In the data rows, the value 128 means zero.
Each row has a hidden score. How much does it go up from the first row of each pair to the second? 8 means little or no change, 16 a big rise and 0 a big fall.
[171  51 198 236 212 196 168  32]
[ 94 116 123 121 116 131 128 116] 6
[146 143 167 119 136 146 122 135]
[165 169 152 105 126 160 126 109] 8
[ 87 111  91 109  94 124 155 122]
[106 100 138 166 111 114 109 143] 4
[164 153 108 116 135 122 111 110]
[120 142  70  90 117 111 202 178] 16
[ 79  26 224 220 197 155 137  72]
[160 161 169 107 114 141 118 159] 10
[104 115 140 165  97 131 161 148]
[100 132 129 113 108 127  99 138] 0
[156 167 141  94 113 142 124 144]
[142 144 105 104 121 140 145 128] 13
[152 150 103  95 130 121 151 154]
[ 92 139 137  90 103 111 102 162] 0
[104  56 113 138 156  56 116 142]
[144 151 133  97 114 106 111 161] 6
[122 120  96  96 163  79 117 143]
[110 106 180 123 145 134 104 151] 2
[137 120 143 124 146 172 146 128]
[134 109  56 112 153  30 133 146] 14
[148 152  95 105 119 103 127 134]
[156 176 140  92 121 139 120 154] 3
[ 91 102  95 104 129 100 132 128]
[154 148 112 114 118 145 146 121] 11
[138 136 127 139 131 148 135 123]
[142 179 160  88 124 140 102 179] 0
[112 120 164 136 120 150 130 122]
[120 106 146 175 154 175 130  72] 10
[102 126  56  58 149  21 130 204]
[156 153 142 127 125 163 123 122] 4
[ 95 138 144  93 111 112 116 156]
[106 109 112 142 132 117 114  92] 11
[172 152 140 125 115 173 133 106]
[ 38 108  40  77 170  40 143 192] 13
[ 72  80  84 139 124 100 131  85]
[ 98 133 106 107 106  93  87 142] 2
[182 196 147 100 113 142 113 151]
[128 150 144 112 104 130 103 140] 6
[ 94 112  87 132 127  80 123  85]
[115 103 186 161 156 148 129 117] 3
[ 77 100 143 164 124 148 120  88]
[169 147 115 109 137 118 113 124] 8
[126  87 153 171 134 176 121  94]
[138 156 144  95 124 147 127 132] 6
[154 135 132 155 128 134 107 133]
[125 128 120 116 111 149 140 106] 8
[104 101 148 150 141 170 148  74]
[180 149 103 110 109 148 151 153] 15
[ 90 117 112 108 101  93  79 153]
[136 149 111 119 120 149 138 103] 14
[149 116 186 156 135 149 126 168]
[140  92 185 183 133 153 126 119] 8
[154 166 149 109 100 119  88 181]
[ 93 135 113 116 126  98 124 144] 12
[114 132 148 116 128 160 112 161]
[ 91 108 164 135 132 146 128 119] 8
[122  29 201 247 164 182 201  61]
[155 171 134  72 114 122 136 186] 1
[161 132 129 162 128 146 121 107]
[116 163 137  77 115 104  90 178] 0
[ 79 108 120 147  98 151 145  83]
[207 164 141 122 120 167 144 111] 8
[ 87 124  88 107 128  75 114 175]
[197 198 141  82 119 159 121 139] 4
[106  85 128 194 137 109  91 119]
[127 161 145 115 116 123  94 166] 4
[124  45 178 207 142 175 187  79]
[141 113 122 172 132 121 109  91] 3
[127 123 132 152 136 130 108 139]
[177 163 134 105 113 151 119 138] 7
[ 98 139 141 129 104 138  90 156]
[124 135 104 121 116 106 135 121] 14
[111  46 166 156 184 174 161  96]
[137 133 105 123 113  76  99 130] 9
[146 161 128 114 109 148 123 122]
[146 170 133 111 110 146 124 131] 8
[159 125 160 155 145 156 109 153]
[117 139 102  84 126  84 109 135] 6
[104 138 111 106 104  81  86 145]
[126 142 132 117 109 109 143 178] 15
[135 148 135 109 127 130 112 142]
[140 139  95 110 110 126 155 126] 16
[ 99 141 129 107 118 138 113 134]
[229 155 201 154 173 164 129 142] 9
[ 95 143  65  76  95 107 179 200]
[ 68 142  67 161 110   3  92  68] 0
[163 141 137 179 155 203 162  57]
[116 155  84 104 123 161 170 118] 10
[142 140 141 123 119 130 104 159]
[ 65  78 166 162 129 162 137  91] 8
[120 147 113 122 123 119 110 171]
[ 95 135  81 136  89  96  91 112] 8
[130  98  65 115 146  60  88  82]
[107 120 153 136 122 116  88 180] 7
[139 134 167 152 129 156 132 121]
[147 167 145 105 113 133 109 147] 5
[ 93 118  89  98 105 122 180 157]
[170 168 143 103 123 115  99 174] 0
[188 183 140  89 121 143 110 164]
[137 158 132 115 113 139 116 132] 9
[111  98  64 129 153  21 113 140]
[147 130 118 129 129 105 129 120] 6
[ 96 101  58  85 137  56 141 138]
[106  98  63 102 149  52  89 109] 2
[143 158 123 116 107 149 123 111]
[ 72  94 123 161 117 134 115 108] 8
[152 170 155  90 116 144 121 152]
[132 148 104  92 145 102 146 126] 13
[147 150 111 103 111 127 143 141]
[ 97   7 196 228 200 172 171  45] 5
[ 93 108  93 104 139  73 120 133]
[142 140 123 107  94 112  90 150] 5
[139 154 107  73 107  99 121 188]
[123 124  86 131 115 135 159 133] 16
[156 145  84 114 133  46 104 159]
[159  50 123 227 169  63  76 104] 7
[ 60  24  67 130 187  31 188 114]
[154  74 193 204 175 172 157 106] 2
[141 102 169 161 143 171 157  94]
[135 136 103 131 128 127 113 110] 8
[119 119 137 106 108 103 110 180]
[151 137 143 144 122 168 148 106] 12
[135 136 116 140 122 131 127 102]
[198 172 146 105 132 128  99 179] 4
[148 130  74 135 130  66 136 110]
[181 166 140 117 124 134 130 143] 3
[132 116  48 125 123 108 199 120]
[108 126 163 174 122 173 158  77] 0
[133  73  84 123 174  52 118 112]
[160 161 168 108 115 147 128 138] 5
[101   9 206 255 197 172 159  71]
[133 136 134 130 121 135 105 150] 5
[185  52 205 253 200 176 175  76]
[ 87 142 103 116 112 103 107 139] 2
[138 130 179 138 137 150 123 133]
[158 141  99 122 127  89 127 109] 14
[113 116 132 139 124 129 103 137]
[114 125 128 115 107 140 112 120] 7
[105  29 173 207 204 174 183  64]
[139 144 131 115 111 129 113 151] 4
[104 117 143 145 127 157 138 106]
[ 60  83  62 103 126  51 109 106] 7
[112 154  95 122 152 113 172 116]
[163 148 148 101 121 113  73 192] 0
[129 133 119 128 121 159 141 105]
[171 147 116 148 137 179 144  85] 10
[156 178 144 100 115 135 134 147]
[108 115  82 123 122 105 145 125] 14
[ 93 113 135 150 102 162 143  91]
[111 113  90 124 129  86 102  79] 4
[146 131  88 123 139 134 151 121]
[179 166 123  92 124 124 124 145] 2
[136 123 127 172 129 134 123 120]
[ 84 116 136 107 108 127 132 138] 3
[133 133 111 114 106 131 142 140]
[130 144 135 136 153 173 151 111] 6
[138 143 100 112 118 137 144 116]
[131 134  90 110 132  89 112  95] 4
[162  93 191 118 152 162 123 136]
[137  91 174 165 153 155 137 119] 14
[168 120 122 140 147 122 122 127]
[165 141  80 124 120 141 177 119] 16
[115 118 157 116 114 136 165 148]
[162 176 145  94 110 140 111 147] 3
[122 149 130 116 119 146 104 125]
[ 91 119 108 111 110 112 137 144] 13
[100 105 144 146 133 154 126 116]
[ 82  92  64 132 137  75 103  61] 8
[157 116 115 153 129 149 115  92]
[172  93 161 139 146 153 200 166] 15
[136 123 110 122 129 151 158 112]
[133 162 144  88 122 121 100 156] 0
[155 169 103 142 107 119 131  70]
[144  87 166 191 185 189 172  51] 7
[ 61 107 102 132  99 120 146 115]
[120 141 127  93 133 110 118 153] 2
[173 171 109 125 129  77  91 141]
[111 128 133 113 114 136 120 125] 6
[145 140  82 146  97  98  87 100]
[ 57 119 125 178 142 108 146  85] 10
[174 190 134  96 129 136 135 170]
[ 64  76 167 187 145 164 146  86] 7
[ 74 111 135 125 107 142 134 120]
[117 128  72  88 113  93 151 188] 16
[127 137  97 117 100 133 155 127]
[122 131 124 116 108 135 128 117] 2
[114 127 132 155 112 142 106 124]
[112 136  92  78  95  85 136 197] 12
[168 177 148  84 116 143 110 162]
[139 122  65  96 148  81 136 145] 16
[140 131 170 154 151 163 143 108]
[147 147 103 107 109 135 142 133] 12
[156 150 136 131 119 156 117 155]
[146 143 103  91 133  58  85 173] 4
[ 99 126 117 112 116 121 122 143]
[149 139 149 131 132 150 125 126] 7
[132 155  93 101 138  88 140 139]
[143 137 150 141 143 154 110 127] 2
[155 147 148 130 115 154 132 125]
[120 113 147 139 132 162 137 102] 7
[135 117 109 109 139 113 130 119]
[140 178 117 103 102 130  89 201] 7
[107 125  77 151 117  99 158  55]
[170 163 113  97 136 117 122 160] 2
[140 146 127 136 108 150 122 102]
[ 91 120 122 136  96 139 128 104] 8
[147  87 206 169 139 154 137 146]
[156 149  84 110 128 129 178 121] 16
[ 91 153 134 156  98 155  92 119]
[ 92 119 150 167 190 166 152 109] 11
[ 22  42 188 245 124 145 159  69]
[129 125  71 117 107 138 176 125] 15
[107 113 130 149 126 124  96 135]
[183  97 117 171 148  96 114 119] 13
[120 119 101 119 112 144 142 108]
[144 154 107 107 129 125 116 149] 6
[138  77 123 138 156  55 103 112]
[119 120 129 105 129 104 116 136] 8
[131  88 153 155 136 159 160 108]
[101 114 105 130 125 140 135 107] 7
[115 115 125 135 124 101 102 138]
[128 159 114  98 135  89 107 164] 8
[120 144 129 121 118 136 113 128]
[149 121  64 127 165 105 147 113] 16
[172 157 121 136 125 142 109 112]
[131 134 119 113 117 137 119 113] 7
[117 126  96 108 107 116 155 139]
[126 138 140 110 107  96  81 150] 0
[120 131 139 124 109 126  88 146]
[168 163  91  95 117  92  84 131] 10
[155 164 127 107 117 140 134 134]
[113  96 112 149 116 126 110  99] 7
[195 182 137 102 127 152 118 135]
[152 126  98 117 119 144 167 125] 16
[178 158 113 110 133 105 106 123]
[144 158  91  92 121 113 142 155] 13
[112  59 190 147 181 145 153 143]
[117 139 119 100 108 126 133 153] 11
[124 125 133 145 117 138 132 125]
[143 131 134 137 122 142 128 131] 7
[152 115 113 179 135 134 117  62]
[132  92 177 140 149 161 137 126] 3
[113 141  70 123 125 104 121 198]
[137  87 186 164 148 149 134 124] 0
[143 133 120 137 105 143 133  93]
[189 162 162 171 131 183 143  88] 9
[ 82 112 137 122 123 119  84 141]
[ 78 122 177 143 144 119  91 179] 8
[ 85  90  60 103 175  21 121 129]
[104 112 126 146 123 143 125 100] 7
[129 132 107 110 129  93 115 118]
[111 119 122 144 129 116  83 106] 5
[ 69 122 130 113  95 127 102 141]
[128 134 154 108 130 118  79 169] 4
[127 154 136  86 108 127 107 154]
[113 138 126 119 112 135 148 130] 15
[175 162 108 101 127 131 139 135]
[118  69 159 191 169 171 160  84] 8
[146  90 166 204 161 174 142 110]
[154 161 119  85 103 116 146 176] 8
[105 150 127 106 104 117 114 157]
[112 134 170 123 130 140 122 140] 5
[142  83 113 159 158  81 120  94]
[116  98 183 172 153 160 128 118] 5
[106 140 131 107 109 137 129 131]
[ 77 119 119 135 110 111 126 121] 10
[202  13 196 220 191 192 250  52]
[ 92  88 145 148 109 144 167 128] 1
[161 174 123  95 117 132 135 151]
[144 141 120 142 121 150 129  89] 8
[103 126  75 158 115 112 150  58]
[142 149 111 138 129  98  93 109] 0
[ 93 151 103 114 112  79 113 135]
[121 109 190 146 128 150 132 131] 5
[121 137 113 135 123 143 129 107]
[121  98  81 122 160 108 152  91] 10
[140 112 137 133 136  84  89 157]
[ 78  62 195 179 148 150 136 105] 8
[128 159 141 110  94 125 114 176]
[ 98 130  81 113 102 107 132 120] 12
[146 147 121 133 114 147 120 119]
[134 148 144  96 122 112  95 163] 2
[167 166 166 117 130 159 134 138]
[155 154  71 151 153  44 118  45] 13
[121 117 100 135 127 105 125  99]
[144 121 124 141 112 135 112 128] 7
[122 136 116  69 105 118 137 154]
[173 110 163 160 120 165 167 135] 14
[134 111 132 131 124 153 155 107]
[132 127 143 155 137 133  82 138] 2
[110 124 107 125 109 111 110 100]
[148 148 109 118 116 135 152 118] 13
[107 117 113 117 101 138 123 105]
[ 96  77 171 167 151 153 139 102] 7
[127 146 110 111 110 114 141 109]
[148 135  91 112 130 124 157 119] 12
[151  72 187 179 170 159 162 107]
[120 109  78 110 108  83  87 104] 5
[136 134 131 137 116 135 113 128]
[111  69 164 142 146 167 177 143] 11
[ 56 136 110 107  98  78  98 115]
[ 86 134 106 126 124 130 142 114] 15
[120 139 117  85 116 110 127 170]
[126 119 139 144 126 168 123 104] 7
[159 110  44 131 205  72 147 106]
[138 144 116 119 118 153 157 103] 4
[163 173 155 103 145 168 124 146]
[108 149  88 125 181  29 122  80] 11
[178 152  96 102 118 130 157 138]
[174 164 129 106 119 118 122 147] 2
[156 161 127  80 124 102  97 139]
[104 150 117 140 128 148 138  88] 15
[153 142 139 127 124 152 118 128]
[140 180 147  98 118 157 122 145] 6
[166 169 136  95 102 139 112 139]
[ 97  90 147 150 146 146  93 100] 4
[158 154 131 135 118 136 101 141]
[122 111 176 170 151 164 149  94] 8
[197 189 159 109 141 166 120 131]
[131 140 115 104 114 110 112 135] 10
